One vector is turned by the same rotation once a step. Each row is the vector after some number of steps, and that number follows the row.
The counts run from 0 to 200.
[152 154 138 116 147 147  64 113 118  57 117 109 106 129 170 127 127 173
  88 170 112  98 108 197 157 121 121 109 155 135 135  83 140  85 140  72
 112  89 136 124 146 147 145 111  86  89  88 132 109 135 152 141 120 105
 124 124 107 137 121  98 123 128 113 138]	174
[132 138  99 188  99 164 118 126  89 154 137 139  86 159 114  91 111 111
 128 160 137 104 111 100  78 133 200 161 143 139 123 107 131 108 137 118
 110 133 133  81 129 141 116 141 146 102 110  98 126 179 126 204 121 148
 143 157 112 151 100 149  90 106 126 140]	52
[188  99 166 110 142 169 124 201 145 130 128 125 132  95 156 121 146 142
 146 203  86 120  89 114  90 111 147 123 140 174 143 125 177  68 132  94
 122  94 100 121 154 135 121 133 119 133 121 116 159 109 130 121 120 160
 136 156 148 146  93 167  97 120 103 147]	101
[107 152 161 124 177 145 135  79 136  83 119 128 164 165 110 183 131 116
  82 111  95 108 131 142 119 157 109 106  93 110  95 120 143 148 122 107
 130 130 126 141 103 109 135  91 123 144  95 132 149 146 161 138 129  86
 122 118 164  93 129 129 154 209 121  88]	77
[151 149  93 161 120 167 100 130 128 151 113 113  93 164 142  81 126 154
 116 174 149 105 119 132 116 143 162 172 152 123 126  71 152 131 134 104
 132 158 174 110 134 140 132 135 147  92 136  91 103 175 126 185 126 145
 146 116 121 168 141 130  83 103 138 137]	53
[158 149 116 104 100 155 111 109  89  65 118 121 135  89 128 147 171 100
  94 181 148  93 112 135 116 152 182 114 150 148 150 122 150 106 197  78
 154 152 139 152 131 141 144 135 145 131 127 118 127 136 169 184 124 113
 138 120 129 100 138  79  94 125  81 136]	178
[ 85 122 136 146 156 125 163 141 176  99  66  91 141 160 135 166 147 143
 135 127 124 101 176 147 154 150 150 118  68 132 123  94 146  99 100  97
 100 125 200 144  98 179 128 134 124 112 150 124 137 126 175 153 118  92
  86 123 124 124 168 121 119 132 138 122]	190
[120 158 118 111 149 146 125 107 136 174 123 128 185 130 144 127 102  92
 111 167  92  89 101 118  83 100 138 139 149 131 119 128 169 104 120 102
 144 114 101 119 141 102 103  97 149 130  87 139 116 136 155 204 140  98
 134 138 142 146  87 134  98 177 122 159]	131
[171 110 137 166 152 178 130 105 150 117 164  63 124 102 124 143 124 156
  80 158 138  90 162 150 119  92 135 110 187 126 121 105 100 122 149 117
 122 119 122 109 141 118 123  77  98 154 137 127  90 136 138 113 144 145
 126 124 140  88 102 115 113 202  89 104]	84
[161 128 142 125 118 164 142 105 118  90 126 109  90 135 161 147 114 108
 114 115 105 119 135 133 119 155 191 122 102 132 130  96 125  81 104 121
  76 122  89  68  79 127 127 111  79  92  74  99 162 144 123 154 143 116
 131 136 162 126 134 166 127 104  97 135]	44
[ 85 141 178 142 167 117 109 153 126  94  74 118 118 183 107 159 107 179
 125 131 104 140 143 142  72 141 103 111 109 127 101  99 112  87 116 107
 101 100 161 163 110 141 136 113 141 161 120 155 197 132 150 137 115  89
 133 120  99 130 138  95 129 185 110 122]	111
[ 96 155 144 152 148 164 120 127 198  98 105 129 173 121 125 176 123 156
 134 172 140  81 142 127 132 116  97 123 150 180 106 103 147 106 102 124
 162  77 153 172 126 177 150 115 103 145 112 142 128 143 170 108 118  97
 115 105 138  97 144 119 183 160 116 129]	193
[117 142 168 140 145 163 146 119 118 120 135 154 148 153 141 165 141 114
 167 121  68  97  78 134  86 152 116  76 135 135 151 110 155 138  99 110
  98 112 116  73  99  85 136  97  78 134 102 140 133 137 123 171 153 110
 144 117 112 147  69  95 135 159 142 134]	40
[127 149 139 147 118 169 134 110 167 101 141 118 116 142 106 133 161 149
 138 172 153  98 140 125 160 150 143  94 186 194 120 114 148 155 109 101
 108 125 127  68 120 140 198  78  87 149 115 107  95 134 164 129 119 124
 117 101 137 101  96  83 134 179 117 103]	121
[144 111 160 136 182 165 109 138 179 143  98 127  68 170 165 146 114 129
 152 178 186 184 128 137 130 143 104 111 102 102  68  80 152 142  91 118
 115 141 197 104 107 185 125 140 155 132 137  89 110 126 136 139 158 107
 135 111 172 131 131 132 145 175 126 122]	72
[ 97 142 143 123 145 156 193 109 164 126  91 166 156 138 140 130 128 113
 133 164 130 129  99  95  98 153 187 142  81 132  93 103 175  93 110 109
 133 127 155  84  98 139 145 163 142  95 128 126 144 172 139 180  93 107
 123 159 160 111 173 156 147 112 154 118]	188
[ 69 133 162 131 170 173 125 149 184  91 108 115 152 162 160 158 122 161
 151 171 128 100 120 121 133 129 119 159 126 161 118  95 148  91 110  94
 134  44 138 136 131 148 135 132 107 123 105 139 148 138 154 122 111 101
  97 115 130 125 133 175 176 115 157 151]	192
[193 108 133 134 138 139 125 201 165 100 120 103 133 123 164 150 146 132
 114 175  60 107 134 131  89 120 156 119 113 147 153 114 159  60 131  79
  97 129 135 163 156 138 110 143 121 134 137 141 177 119 112 140 138 146
 125 166 160 160 107 142  87 123 103 175]	100
[161 153 111 157 137 130 121 104 109 144 123 111 115 137 112 106 122 134
 119 157 127 102 130 138 111 152 108  96 158  84 110  94 143 138 119 114
 142 166 145 100 138 105 146  93 109 147 124 120 106 133 146 141 150 141
 189  85 113 134 115  49  73 212 120 145]	167
[115 105 138 118 129 155 147 181 159  90 130  81 103 141 133 143 107 121
 127 146  86 133  94 106 151 121 169 131 108 188 114 112 170  77 157  88
 123  92 116 165 116 186 125 159 125  93 124 118 158 131 163 130  78  98
 108 119 151 146 104 170 107  81 119 174]	63
[163 145  97 180 146 173 129 115 174 100 124 126 100 207 178 165 168 149
 144 157 134  85  94 101 106 152 150 118 120 167 118  77 112 143 132 118
 165 133 122 100 130 169 159 119 108 141 131  84 144 171 166 115 153 138
 105  91 145 116 166 151 166 121 134 120]	117
[119 194 151 118 146 150 123 102 125 118 109 142 174 115 137 123 109 150
 113 178 141  88  91 152 132 141 115 181 130 123  92 104 153  71 116  58
 146  85 128 131 132 120 132 126  94  90  96 143 110 173 143 141  97 125
 149 137 115 137  87 113 113 146 135 119]	94
[128 160 124 159 128 120 138 124 144  98 149 131  94 100  99 166  82 171
 101 161 123 175 140 131  97 119  94 129 159 139 113 108 132  84 114 103
 146 122 142 186 107 152 129 130 146 144 146 140 142 139 168 122  94 118
 169  95 139  96 125  75 125 208  97 121]	31
[160 120 143 142 123 170 163  97 126 139 150  90 138  97  92 156 113 100
 111 141 113  81 157 129  91 102 146 109 164 128 137 120 123 125 132 121
 100 125  91  99 106  89 110  76 100 160 149 126 110 124 151 129 139 149
 153 135 161  98  81 134  97 188 110 120]	85
[105 138 123 162 142 107 181 100 131 125 152 141 111 107  93 179  73 142
 106 131 109 176 127 107  43 124 104 131 114 122 104 100 158  92 113 126
 130 128 115 141 103 138  99 134 142 156 144 156 169 151 175 134 100 100
 165 113 152 111 116  88 121 213  95 125]	32
[ 89 159 164 103 139 132 163 133 133 103 117 159 171 170  86 107 157 131
 135 176  90 105 109 100 141 148 139 159 115 161 105 132 184 113 114  90
 118  99 126 126 126 121 154 132 126 102 115 147 155 142 135 188  92 107
 100 176 161 147 102 112 102 137 153 119]	59
[131 132 124 109 114 194 135 100 143 110 130 115 168 156 103 143 159 101
 139 116  80  61 117 107 122 158 170 136 127 148 147 119 162 153 135 101
  95 163 136 100  90  97 107 111 103 133 112 106 127 131 129 162 154 115
 150 145 186 151  93 148 113 124 105 143]	6
[134 150 155 164 161  98 144 127 142 130 104  94 151 134 134 112 104 157
 104 145 105 115 158 195 164 123 137 131 139  94  95 111 136  67 128  94
  60 114 148 120 120 129 121  88  99  79 124 144  98 127 135 184 122 135
 129 130  86 147  93  98  82 148 131 143]	92
[156 134 106 167 165 147 135 140 132 133 107  96 102 162 134  89 139 181
 104 157 107  72 157 146 129 107 171 124 123 104 106  74 139 111 132 109
 104 170 170 125 117 135 128 139 146 102 146 121 122 164 104 182 145 140
 119 143 117 148 154 105  75 134 128 130]	54
[ 94 157 149 131 126 182 153 142 138 138  77 150 100 128 100 102 105 167
 158 210 173 128 110 126 115 113 142 149 161 148 103  81 158 130 125  78
 144 130 175 102 129  99 153 126 156 124 156 109 117 163 154 133 110 103
 139 121 100 130 111  88 110 146 145 124]	185
[134 138 141 154 121 154  94 132 105  78 133  63 116 145 121 147 114 145
 116 104  81  86 181 160 110 129 174 129 158 139 165 104 106  86 152  82
 104  90 127  97 114  98 128  89 108 163  81 121 178 124 162 146 143 138
 137 129 119 114 128 126  89 142  85 126]	47
[167 139 108 157 132 140 132 113 140 155 143 137 108 124 142 116  85 132
 138 164 160 110 102 137 114 136 102 131 163 107  86  86 163 111 135 129
 144 100 110  67 148 113 133 109 101 137 100 123 105 164 168 121 145 126
 177  92  95 132  99  94  86 187 110 146]	166
[165 142 153 153 130 125 154 103 146 141 154 144 138 155 141 136 127 134
  91 132  77 132 147 137  95 160 177 165 104 108 106 132 136 102  93  96
  69 172 147  85  98 113  97 120 110 115 107  95 125 150 134 180 143 174
 149 169 149 128 108 139  78 156 115 102]	89
[151 121 161 141 201 148 104 166 146 117  87 107 161 149 140 114 170 174
  97 186  99  85 143 145 121  84 105 106 148 106 107  98 136  98 131 105
 100 106 145 172 140 151 123 124 154 148 163 135 133 155 123 146 137 158
 122 151 130 117  96 122  95 180 146 121]	20
[125 116 166 104 107 185 132 152 101 108 119 172  94 132  85 110 130 135
 155 161 122 170  81  89 108 181 133 148 141 142  95 113 182 113 124  91
 153 121 136 100  93  89 168 163 145 129 126 112 146 159 125 112  97 131
 192 171 169 136 115 106 113 139 106 151]	105
[150 109 176 178 167 178 192 137 171 111 101 144 106 159 137 172 151 140
 141 117  89 127 130 105 114 145 143 117 106 109  86 109 136 110  96 136
  75 141 126 131  82 166 108 146  98 137 165 104 142 157 108 157 134 127
 123 151 165 106 111 134 148 154 147 123]	153
[157 104 177  72 166 161 148 157 126  99 111 101 154 132 133 116 144 116
 129 152  82  99 138 152 158 126 156 108 124 150 146 109 164  94 146  63
  99 117 132 108 125  87 136 113 136 132 126 121 133  98 148 124 126 130
 115 174 146 144  81 134  72 159 130 144]	138
[152 152 132 160 126 122 128 126 146 135 109 110 138 126 163 118 118 136
 122 170 168 125 165 196 150 134 142 141 129 109  87  91 141  84  92  97
  73 139 172 102 138 173 127 125  86  95 111 106  66 141 146 151 125 157
 137 125  92 129  94  98 110 134 126 118]	91
[166 170 126 123 133 131 129  95 124 131 134 171 118 182 151 117 142 121
 120 153  83 126  72 113  86 173 132 146 102 103 115 106 168 126 122 109
 127 140 125  71 112  86 127 114 126 125  86 112 124 184 122 182 151 137
 161 141 137 136 112 124  84 164 144 133]	169
[ 99 124  99 151 108 207 137 134 141 122 139 107 124 138  92 153 137  87
 126 154 144  66  94  60 138 167 129 153 144 170 118 101 176 136 139 116
 152 103  92 126 114 172 142 150 120 150 108  93 132 158 176 111 121  91
 148  97 174 118 114 133 133 141 102 163]	196
[145 150 109 141 109 179 122  92 130 125 172 139 127 122 114 122 157 124
 101 149 151 111 136 127 126 176 157 162 168 129 126 112 143 150 140  86
 122 172 156  86 108 112 134 109 122 128 142  94  81 177 146 136 140 179
 160 131 142 105  94 101  94 159 101 117]	87
[111 147 130 156 162 153 121 117 182 120 111  69 142 165 175 177  98 160
 112 153 113  70 133 171 101 105 115 105 149 155 143  84 136 130 137 130
 118 126 165 154 144 140  96  79 128 128 146 136 130 121 155 150 147  87
 109  85 118 143 133 131 143 164 101 149]	1
[153 102 163 105 133 154 178 150 156  69 140 136 103 138 111 142 171 150
 113 146  77 163  88 102 131 161 147 145  87 140 100 137 162 122 133  78
  92 133 112 121 104 138 130 153 124 116 150  98 178 162 129 122  97 141
 146 172 200 110  94 136 111 147 130 114]	25
